a =
[[  9  -1  -1   2 -10   3  -6 -11   9  -7   5  -5  11]
 [  7  -3   6  -1   5  -3   2  -6  15  -6   3  -6   9]
 [ -3  -3   4  -1   1  -4   2  -7   3  -1   0  -5  -4]
 [ 15   0   2   7 -14   9 -10 -12   9 -14  10  -3  22]
 [ 10  -6  10  -3 -27  27  -6 -15  -6 -25   8 -14  20]
 [ 14  -9   8   2 -25  22  -8  -9  -3 -21  11 -11  22]
 [ 13 -10   9 -10 -23  21  -7 -20  -4 -26   4  -3  24]
 [ 10  -5   8  -8 -25  28  -4 -16  -5 -27   4 -12  19]]
Rows and columns are counted from 1.
row 1 col 1 => 9
row 1 col 13 => 11
row 5 col 12 => -14
row 7 col 2 => -10
row 8 col 9 => -5
row 2 col 11 => 3
row 6 col 1 => 14
row 8 col 4 => -8
row 5 col 4 => -3
row 3 col 6 => -4
row 4 col 3 => 2
row 3 col 2 => -3
row 3 col 10 => -1
row 4 col 2 => 0
row 4 col 7 => -10
row 5 col 2 => -6
row 7 col 9 => -4
row 5 col 13 => 20
row 3 col 4 => -1
row 7 col 13 => 24
row 8 col 1 => 10
row 6 col 11 => 11
row 3 col 12 => -5
row 7 col 3 => 9
row 2 col 4 => -1
row 8 col 11 => 4
row 5 col 6 => 27
row 6 col 10 => -21
row 1 col 6 => 3
row 7 col 10 => -26
row 6 col 7 => -8

B =
array([[ 34,  28,  11,   1,  29,  -4,  25,  27,   6,  35,  -4,  21,   5],
       [ 34,  41,  12,  12,  40,  11,   4,  30,  10,  42,  10,   7,  14],
       [ 35,  38,  12,   7,  37,   4,  19,  30,   8,  41,   4,  17,  10],
       [-14, -24,  14,  13, -21,  17,  23, -11,  15, -23,  17,  24,  14],
       [ 10,  14,  12,  20,  14,  20,  -1,   9,  17,  13,  20,   4,  17],
       [-12, -21,  14,  14, -18,  18,  24, -12,  15, -20,  18,  27,  16],
       [ 14,  14,  10,   6,  17,   1,  34,   7,   3,  19,  -1,  30,  12],
       [-13, -22,  13,  15, -20,  16,  22, -11,  16, -21,  17,  21,  12],
       [-17, -25,  13,  14, -23,  14,  19, -12,  16, -25,  15,  17,  12]])
Indices start at 1.
row 1 col 1 -> 34
row 7 col 6 -> 1
row 9 col 12 -> 17
row 7 col 10 -> 19
row 3 col 4 -> 7
row 8 col 13 -> 12
row 8 col 2 -> -22
row 8 col 3 -> 13
row 3 col 13 -> 10
row 6 col 8 -> -12
row 8 col 4 -> 15
row 6 col 3 -> 14
row 3 col 8 -> 30
row 8 col 1 -> -13
row 8 col 6 -> 16
row 6 col 13 -> 16
row 1 col 8 -> 27
row 7 col 8 -> 7
row 9 col 11 -> 15
row 5 col 1 -> 10
row 2 col 10 -> 42
row 2 col 2 -> 41
row 1 col 6 -> -4
row 5 col 3 -> 12
row 2 col 1 -> 34
row 7 col 2 -> 14
row 7 col 1 -> 14
row 8 col 12 -> 21
row 3 col 9 -> 8
row 6 col 12 -> 27
row 2 col 4 -> 12
row 3 col 11 -> 4
row 2 col 12 -> 7
row 9 col 4 -> 14

data =
[[ -63  122  -52  349  171]
 [ -44  339   -4  772  363]
 [-110  210   25  360 -199]
 [-239  198  -85  210 -515]
 [-126   -7  -90   13 -172]]
Indices start at 1.
(1, 1) => -63
(1, 3) => -52
(5, 4) => 13
(3, 1) => -110
(1, 2) => 122
(3, 5) => -199
(3, 2) => 210
(5, 1) => -126
(4, 2) => 198
(4, 5) => -515

A =
[[ 11  -3  -1  -3   6   5   2   6  10   7   9  10  -2   9  -2  11]
 [-10   1   1   1  -3  -4  -2   0  -7  -1  -4 -11   2  -2   0  -8]
 [  0  -1  -1   0   3   1   1   4   3   3   1   0  -1   1   0   3]
 [  6   5  -6   4   4   8   6   1  12  -2  -5   9  -7 -19   4  11]
 [ -5   4  -5   4   4   3   3   5   5   2  -6  -4  -4 -14   3   4]
 [ -5   2   3   2 -11  -6  -4 -14 -14 -12  -7  -4   4  -4   1 -13]
 [  2   2  -4   2   3   4   3   3   6   0  -3   3  -4 -10   2   6]
 [-13   3   7   2 -18 -12  -8 -22 -27 -18 -11 -12   9  -2   1 -26]
 [-12  -6   7  -5  -4 -11  -7   2 -15   5   5 -17   8  22  -4 -15]
 [-17   1  -6   2  12   1   3  22   8  16  -4 -19  -4  -8   1   5]]
Rows and columns are counted from 1.
(1, 1) => 11
(2, 8) => 0
(10, 10) => 16
(3, 1) => 0
(2, 7) => -2
(1, 10) => 7
(2, 1) => -10
(7, 12) => 3
(2, 10) => -1
(4, 6) => 8
(6, 2) => 2
(7, 1) => 2
(4, 16) => 11
(3, 16) => 3
(10, 4) => 2
(8, 5) => -18
(10, 5) => 12
(8, 11) => -11
(3, 9) => 3
(7, 3) => -4
(1, 15) => -2
(7, 9) => 6
(5, 7) => 3
(9, 8) => 2
(4, 9) => 12
(2, 12) => -11
(6, 9) => -14
(3, 14) => 1
(3, 11) => 1
(7, 15) => 2
(5, 9) => 5
(1, 3) => -1
(4, 7) => 6
(10, 9) => 8
(1, 12) => 10
(9, 7) => -7

W =
[[  1  -1  -2   2  -9]
 [ -9  10  -8  11  -2]
 [ 15   7  -2  27   3]
 [ -5  -7   1   6  19]
 [  9 -15 -15 -12  -3]
 [ -6   9   7  19  -2]
 [  8   8   0   4   6]
 [-12   5 -16   3   5]
 [  6  10   2  -8 -17]]
Rows and columns are counted from 1.
row 1 col 1 => 1
row 4 col 1 => -5
row 7 col 4 => 4
row 4 col 4 => 6
row 5 col 5 => -3
row 8 col 4 => 3
row 8 col 5 => 5
row 1 col 3 => -2
row 3 col 4 => 27
row 5 col 2 => -15
row 9 col 5 => -17
row 5 col 1 => 9
row 3 col 1 => 15
row 9 col 1 => 6
row 7 col 1 => 8
row 5 col 4 => -12
row 3 col 2 => 7
row 4 col 2 => -7
row 9 col 4 => -8
row 2 col 1 => -9
row 7 col 3 => 0
row 1 col 2 => -1

X = [[3, -3, 2, 6, 8, 2, 6], [-5, -3, -4, 9, -4, -2, 3], [4, 1, 2, 1, 0, -5, 2], [-6, 2, -2, -2, -2, 4, 3], [3, 4, 2, 6, 8, -8, 1], [2, 28, -1, -15, 0, 1, 3], [0, 3, 7, 9, -3, -10, -4]]
Rows and columns are counted from 1.
row 1 col 1 => 3
row 7 col 5 => -3
row 2 col 7 => 3
row 6 col 2 => 28
row 1 col 6 => 2
row 5 col 5 => 8
row 3 col 2 => 1
row 6 col 1 => 2
row 4 col 1 => -6
row 6 col 5 => 0
row 4 col 2 => 2
row 3 col 4 => 1
row 3 col 5 => 0
row 7 col 3 => 7
row 2 col 4 => 9
row 4 col 5 => -2
row 5 col 6 => -8
row 4 col 6 => 4
row 4 col 4 => -2
row 4 col 3 => -2
row 2 col 5 => -4
